In the rows, zero is written as 128.
The rows below come in pairs that one turn or mirror swaps. Which row does each named row swap with?
The rows were stretched afterwards, more along some directions than others.
Z673: [132 124  99 114 126 139 163  98  88  97  90 128 102 132 126 109  94  89
 145 123]
Z71: [140 114 102 176 126 143 130 124 116 119  82 123 115 134 140 153 119  98
 131 133]
Z760: [144 122 144 148 141 150 106 133 129 132 105 156 126 129  99 116  99 145
 124 135]
Z759: [128 135 115 145 137 150 125 119 131 121  79 130 116 127  99 122 111 129
 139 140]
Z440: [147 121 139 145 144 142 114 116 116 124 103 149 130 133 107 115  92 135
 120 129]
Z974: [132 123  94 148 129 156 132 124 115 111  76 131 121 132 130 114  96  79
 141 147]
Z476: [126 124  91 133 139 152 152 144  90 106  98 116 104 123 104 107  90  94
 144 125]
Z383: [154 128 121 161 153 109  89 136  90 122  82 154 165 127 122 142  72 125
 118 139]
Z868: [139 143 101 149 142 138  97 138  88 106 100 147 143 134 133 134  84 117
 128 131]
Z707: [142 110 134 151 101 172 124 135 153 143  84 113 107 124 115 146 139 121
 133 152]
Z993: [148 107 119 154 131 169 136 131 111 136 101 161 132 116  98 128 120 117
 125 144]
Z419: [112 129 111 145 144 135 112 125 137 116  87 128 121 128 107 116  95 127
 140 135]
Z179: [131 124 108 143 124 175 134 109 102 127  83 149 134 119 117 130 109 116
 139 143]
Z206: [152 116 144 159 133 154 113 113 117 134  93 155 132 129 105 123  99 145
 116 135]
Z393: [138 126 153 139 127 151 106 126 128 133  96 145 128 131  97 120 101 152
 123 125]
Z502: [161  92 113 195 149 134 124 144 108 138 124 155 133 130 114 144 125 114
 123 142]
Z478: [146 111 107 152 147 160 126 138 101 123  94 162 123 124 103 147 104 104
 137 149]
Z870: [150 110 116 150 140 177 141 126  86 123  83 162 124 122  92 127 116 108
 136 148]
Z45: [122 117  99 127 115 132 174  98 110 105 103 124 100 130 137 108 106  91
 134 133]
Z875: [134 139 121 139 151 130 118 128 129 118  82 135 125 126 109 127 108 134
 140 139]
Z340: [123 134 130 133 108 145 130 107 138 114 101 113 138 140 130 118 103 142
 126 125]
Z669: [144 107 115 160 140 151 121 133 125 134  89 129 112 135 127 121  98 104
 128 136]
Z382: [135 122  97 136 126 151 160 106  86  97  75 123 107 122 118 117  91  90
 139 150]
Z314: [123 107 107 163 172 196 122 151 117 123  78 155 124 113  89 102 114 109
 135 146]
Z867: [144 113 121 143 151 141 112 153 132 138 107 139 129 123 110 119 101 120
 147 131]
Z749: [160 115 122 166 111 145 150 126 137 136 104 112 102 129 127 142 122 101
 124 154]
Z654: [124 113 122 171 111 194 129 115 104 135  94 134 158 114 109 125 104 140
 111 131]
Z679: [129 116  88 138 131 158 160 107 101 107  86 127 108 118 113 102 102  83
 145 150]
Z768: [151 123 114 155 116 148 136  98  83 120  79 162 137 128 127 142 105 109
 122 131]
Z158: [150 147 139 144 117 159 109 126 129 130  67 137 134 123 132 128 110 126
 123 151]
Z826: [134 125 109 132  98 145 166  86  93 107  90 118 112 120 127 113 102  94
 131 132]
Z245: [121 132 117 165 118 162 133 126 109 124  93 129 122 139 127 125 126 133
 130 132]
Z144: [128 132 115 149 150 136 123 123 133 113  72 134 112 129 107 125 105 116
 140 140]
Z107: [132  94 122 162 117 149 114 127 113 127 120 126 127 126 122 115 114 131
 129 135]
Z625: [128 131 127 128 127 161 144 124 125 115  82 118 108 121 132 127 103  97
 128 124]
Z739: [127 141 136 111 127 115 135 146 153 121 120 121 118 136 121 118  96 128
 116 131]
Z652: [144 118 142 134 145 131 111 126 144 133 119 143 133 128 110 107  96 147
 122 127]
Z671: [144 111 106 166 118 134 125 138 117 125 113 140 134 141 134 139 103 112
 114 147]
Z520: [137 138 111 141 138 180 131 130  87 102  67 132 110 125 102 100  99 110
 136 146]
Z421: [142 137 132 143  97 174 133  95 123 116  75 119 138 116 138 112  95 135
 120 126]
Z160: [134 121 108 132 182 121 114 156 119  97  96 149 111 142 123 114  91 102
 136 135]
Z794: [123 130 106 146 150 137 137 129 132 116  88 133 102 127 105 118 112 116
 144 138]
Z34: [121 130  94 121 128 146 170 112 101  99  88 127  89 128 132 120  89  84
 143 140]
Z133: [135 111 134 148 148 153 119 123 119 131 107 148 125 122  94 104  99 141
 129 127]
Z881: [144 116 134 160 101 163 133 130 124 138 120 125 114 130 137 131 114 128
 119 132]
Z227: [161 122 118 153 124 155 125 118  90 127  69 162 130 129 120 154 102 109
 130 153]
Z754: [147 113 123 158 110 147 153 128 101 127  79 124 112 125 132 140 109  95
 126 146]
Z89: [122 122 109 135 165 166 135 160 130 106  97 143 108 122 109 116 103 121
 149 126]
Z605: [130 139 108 145 157 135 121 135 128 120  85 140 114 125 105 125 111 113
 145 140]
Z91: [136 124 119 146 137 171 135 140  89 111  78 150 118 138 115 125 105 101
 140 142]

Z739 is swapped with Z383
Z671 is swapped with Z754
Z34 is swapped with Z768
Z393 is swapped with Z419
Z133 is swapped with Z759

The rows below come in pairs that one turn or mirror swaps. Which row does each named row swap with?
The rows were stretched afterwards, more along some directions than others.
Z264: [131 115 119 117 145 113 122 133  91 121 140 152 110 120 120 115 112 138
 157 129 133 122 147 109 142 139 120 154 130 139]
Z191: [113 138 114 126 112 133 127 122 151 135 139 129 136 109 121 131 120  92
 115 114 134 127 113 118 121 115 147 108 128 156]
Z204: [123 131 127 128 138 133 113 102 164 108 103 156 144 111 147 132 135 140
 165 136 141 101 134 114 138 119 142 124 126 161]
Z698: [125 146 130 115 131 172 121 138 127 139 126 108 134 101 122 128 149 136
 105 145 120 151 144 100 123 130 125 105 115 127]
Z88: [143 140 132 148 159 141 111 141 105 121 138 134 103 144 130 115 109 138
 109 148 122 137 147 135 147 143 138 129 129 135]
Z838: [ 99 127 129 117 120 139 110 157 144 120 130 118 116  95 140 127 129 145
 122 162 117 124 143 142 100 125 118 112 128 146]
Z162: [150 125 119 114 139 149 103 130 132 121 121 132 161 131 141 121 123 108
 134 150 135 149 121 134 130 135 114  87 142 128]
Z521: [103 130 137  94 144 151 135 140 121 123 120 137  94  94  94 102 127 156
 125 144 108 168 159  98 152  88 132 138 110 128]
Z81: [106 105 136 116 129  92 145 113 143 109 129 150 101 133 127 113 115 112
 156 104 123 106 138 134 156 111 127 158 113 143]
Z542: [154 135 116 149 131 136 110  92 144 101 112 144 130 113 138 140 130 150
 172 130 142  88 121 108 129 124 154 128 123 163]
Z429: [114 138 112 166 139 106 112 128  81 142 128 138 122 164 139 130 121 111
  90 132 157 126 109 153 117 166 142 135 150  99]
Z562: [112 143 114 163 136 111 113 129  78 141 125 134 114 161 126 136 127 107
  90 143 158 119 102 158 120 165 153 133 156 101]
Z544: [123 115 127 109 130 111 135 115 140 122 122 155 129 143 105 127 147 110
 150 130 126 125 135 123 155 132 156 105 141 129]
Z325: [119 139 132 116 132 172 119 133 145 122 132 109 136  95 138 128 140 144
 126 151 108 146 152 102 127 125 112 102 111 134]
Z443: [120 136 125 121 113 143 122 124 137 125 106 108 145 118 120 124 130 145
 115 115 106 158 111 116 125 109 117 122 128 148]
Z861: [130 110 113 116 146 113 128 135 106 133 140 152 117 130 122 108 112 116
 153 126 134 123 145 120 143 137 119 146 130 138]
Z331: [107 115 118 155 137  92 159  96 121 127 144 145 125 154 122 120 101  93
 122 139 149 112 148 152 145 143 125  99 133 102]
Z142: [121 113 124 114 127 114 137 115 137 128 127 154 133 143 111 128 144 106
 153 125 127 121 137 124 147 135 147  98 135 126]
Z192: [103 126 117 113 115 140  98 155 138 118 130 106 125  84 136 136 131 161
 125 156 111 119 148 131  88 128 117 103 123 149]
Z225: [144 121 123 109 155 148 103 139 120 124 116 140 153 133 147 118 124 119
 143 151 129 157 138 130 129 138 109  88 144 129]
Z832: [ 82 116  90  81 154 103 101 128 121 136 110 135 153 120 112 140 152 136
 129 135 164 118 160 104 127 128 124 102 124 130]
Z376: [121 155 104 146 128 121 103 143  65 122 110 123 104 145 110 138 137 131
 106 130 152 146 108 114 132 153 135 172 145 124]
Z776: [101 116 109 147 136  95 163  93 124 134 140 150 127 157 117 123 103  81
 120 136 154 116 142 144 152 142 124 100 130 107]
Z853: [107 135 138  85 147 146 116 149 169 144 126 141 156 129 124 137 150 117
 123 143 148 154 147 130 115 129 111 106 148 126]
Z858: [149 124 117 122 152 144 102 139 120 132 123 143 159 139 141 123 122 103
 135 147 132 152 129 140 126 140 114  84 147 131]
Z212: [139 143 129 156 154 138 113 129  94 118 143 125  99 138 133 115 105 135
 107 145 124 135 140 130 149 150 142 135 120 128]
Z474: [134 134 132 134  98 141 126 114 128 123 118 103 149 117 117 133 131 141
 112 109 110 146 105 119 117 114 116 125 109 146]
Z140: [124 142 139 119 125 174 122 133 134 124 133 104 135  87 138 129 143 137
 115 141 110 154 145 104 128 127 115 113 105 133]
Z778: [123 112 122 105 125 105 126 116 136 120 126 155 130 145 108 134 150 118
 160 124 137 115 133 120 146 135 145 111 136 128]
Z550: [104 109 138 126 125  91 138 121 137 101 145 147  91 130 125 113 111 120
 146 108 120 112 151 136 151 110 119 154 103 141]
Z656: [127 142 142 152 158 137 106 135  95 113 143 134 101 138 145 111 107 138
 110 146 117 142 149 134 154 147 132 130 115 131]
Z997: [119 134 131 116 104 144 120 123 154 132 106 113 153 122 112 120 138 142
 112 119 116 155 107 117 124 107 121 117 125 147]
Z213: [122 155 103 145 122 124 111 137  75 113 116 118  98 136 104 128 136 128
  99 139 147 146 108 116 136 152 139 169 140 123]
Z635: [175 140 121 148 134 159 141 102 142 133 132 133 135 142 141 138 103 119
 148 122 117 148 113 107 135 120 138 104 139 138]
Z828: [167 138 122 146 145 155 136 106 139 126 128 145 132 137 146 133 103 124
 150 132 122 158 111 101 143 132 137 112 152 136]
Z918: [ 95 134 139  88 145 146 115 143 169 137 130 140 160 129 144 145 143 119
 128 144 148 153 152 137 115 134  98 100 133 120]
Z61: [110 123 126 114 124 144 109 166 141 121 130 113 117  96 130 130 133 156
 127 157 101 127 154 140  93 124 113 117 128 151]
Z497: [146 124 117 116 149 142  98 126 131 114 118 140 155 132 148 119 123 113
 135 157 141 144 132 134 131 144 117  83 143 129]
Z995: [128 115 154 127 123 122 141 137  98 115 150 132 115 152 131 136 128 118
 113 114 128 147 140 154 130 151 129 160 111 115]
Z116: [122 137 106 160 140 116 107 126  90 138 118 128 127 159 136 125 128 112
  93 136 159 129 103 150 113 163 146 137 162 100]
Z537: [ 87 113  87  91 150  97  98 119 114 119 119 139 146 122 121 145 146 138
 136 133 167 117 151  95 131 141 129 109 122 130]
Z10: [137 128 116 131 147 116 127 103 155  99 113 138 121 102 133 126 115 142
 172 148 156  99 104 102 149 130 151 138 140 148]
Z588: [108 131 151  91 132 151 131 146 174 139 134 131 157 124 133 141 146 115
 132 135 134 152 149 143 115 126 104 111 136 120]
Z25: [124 151 100 147 125 123 114 136  79 113 115 119 102 145 109 131 137 130
 103 140 151 151 109 113 139 152 136 168 143 120]
Z924: [138 145 133 122 133 175 117 140 132 130 131 108 127  98 130 126 145 143
 115 146 108 143 148 103 123 125 124 108 109 144]
Z4: [104 138 141  90 137 147 115 145 173 140 123 134 158 130 131 144 151 119
 130 140 149 149 138 133 114 132 116 109 141 127]
Z428: [122 127 127 123 100 136 129 117 137 126 114 103 150 114 111 128 130 139
 115 112 109 137 112 126 120 107 111 124 110 145]
Z506: [ 78 118  90  82 151 109  97 122 114 120 108 142 144 124 124 143 151 145
 139 138 162 128 151  89 134 136 133 112 124 136]
Z626: [116 128 134 103 148 150 145 134 115 126 130 131  91 103  87 109 125 152
 126 134 102 155 159 103 147  80 137 136 112 125]
Z44: [132 114 161 131 120 121 149 132  91 111 154 127 106 145 126 127 124 118
 118 115 123 148 134 151 135 150 127 169 105 110]
Z710: [141 117 154 136 118 124 138 141  85 116 154 132 110 147 124 131 129 122
 110 115 121 143 132 155 124 157 132 166 112 122]
Z829: [102 101 133 108 122  91 138 120 132  99 139 147  98 135 124 113 121 124
 158 108 121 116 148 132 157 116 116 155 100 136]
Z667: [118 135 135 130 100 140 132 116 142 126 119 105 148 118 121 125 132 136
 119 114 105 149 118 127 126 109 115 121 114 143]
Z30: [121 140 103 164 132 125 102 139  88 152 124 123 124 161 135 138 130 112
  94 135 157 131 105 152 111 170 141 139 164 105]
Z945: [179 133 129 155 126 153 148  88 140 109 138 127 126 129 141 133  97 130
 161 119 110 142 101 102 140 123 136 122 133 136]
Z561: [134 115 113 126 147 115 132 128  95 125 142 150 108 125 131 118 107 120
 162 125 131 120 147 113 149 142 130 153 124 139]
Z412: [ 95 121 120  91 122 119 140 127 105 129 105 116 118  99  80 118 137 135
 109 140 146 142 109 100 154 118 147 143 111 111]
Z823: [128 112 150 133 120 116 142 125  86 104 152 132 111 145 135 132 120 116
 123 114 127 138 135 149 137 159 125 166 102 117]
Z889: [113 114 119 107 131 101 127 112 141 121 121 158 131 131 110 129 145 120
 160 129 134 116 141 118 147 131 145 103 132 131]
Z232: [140 113 118 118 144 117 131 127 103 132 139 151 114 133 117 114 112 121
 157 125 133 115 142 120 140 128 122 151 130 138]
Z496: [107 105 128 129 125  91 147 109 132 108 134 151  98 136 127 115 110 111
 157 103 119 109 147 135 162 116 119 156 102 141]
Z639: [135 137 144 153 158 133 106 133 103 104 147 136 101 134 150 109  99 139
 119 143 117 133 149 137 148 146 132 132 117 140]
Z578: [112 122 128 115 120 143 107 158 151 118 134 114 130  89 142 127 126 152
 130 154 102 124 146 136  92 122 114  98 124 151]
Z101: [124 113 121 106 134 112 132 118 145 125 124 154 128 128 103 132 143 118
 157 124 121 121 144 114 147 120 148 102 135 140]
Z533: [147 136 137 152 152 140 107 141  98 120 143 134 101 144 134 108 111 136
 101 136 117 142 139 132 142 140 140 142 123 139]
Z3: [133 132 124 140 125 141 108 106 154 109 111 148 134 113 149 138 133 150
 170 133 137  99 135 111 132 121 144 124 121 164]
Z640: [119 138 108 163 143 113 105 130  84 146 125 137 123 158 142 127 121 115
  98 137 157 125 113 154 113 168 141 131 159 106]
Z188: [111 107 129 102 129 102 143 114 135 119 121 149 121 132 101 131 142 122
 158 129 123 115 140 118 152 128 149 112 135 125]
Z194: [115 151  98 150 127 120 110 144  73 124 116 125 105 144 115 138 135 124
 102 133 152 151 118 117 132 151 126 167 137 124]
Z360: [113 124 124 115 114 143 102 158 146 110 129 107 120  86 134 125 127 160
 129 161 108 127 144 131  94 125 119 115 133 145]
Z275: [ 90 114  82  78 161 111  93 120 114 127 106 145 157 125 127 141 145 141
 140 132 168 122 149  90 128 136 125 100 124 136]
Z87: [116 138 119 160 145 117 104 133  83 145 126 142 127 163 147 135 126 104
  93 133 156 136 113 155 118 167 139 138 154 102]
Z254: [108 118 126 117 115 146 103 168 143 121 138  98 119  87 135 130 131 159
 122 158 104 135 154 140  92 126 106 115 130 142]
Z841: [166 145 127 147 143 162 132 109 143 132 127 142 137 141 146 128 101 124
 149 130 118 165 107 104 139 130 129 107 149 139]
Z742: [180 133 126 152 127 155 139 100 132 124 125 132 138 136 143 137 101 128
 154 124 112 143 108 110 135 130 128 108 145 135]
Z847: [123 123 134 100 150 143 155 128 111 117 128 138  87 103  86 112 119 146
 128 136 102 148 157 100 154  86 145 146 108 127]
Z284: [109 107 133 121 120  96 150 108 144 100 137 141  96 131 124 116 113 113
 154 107 117 106 145 135 158 106 119 157  98 140]
Z882: [127 142 134 117 129 173 114 137 147 128 130 102 137  85 136 123 144 143
 114 149 113 147 148 104 121 126 119 105 110 143]
Z189: [112 107 122 121 126  88 138 111 130 103 134 150  97 130 122 115 114 120
 158 105 123 103 141 130 152 114 128 153 100 146]
Z43: [117 133 115 130 115 123 130 114 152 129 144 137 135 112 118 132 116  88
 119 116 135 120 114 123 128 119 146 109 130 160]

Z10 is swapped with Z412
Z542 is swapped with Z521
Z626 is swapped with Z3
Z544 is swapped with Z284
Z101 is swapped with Z496

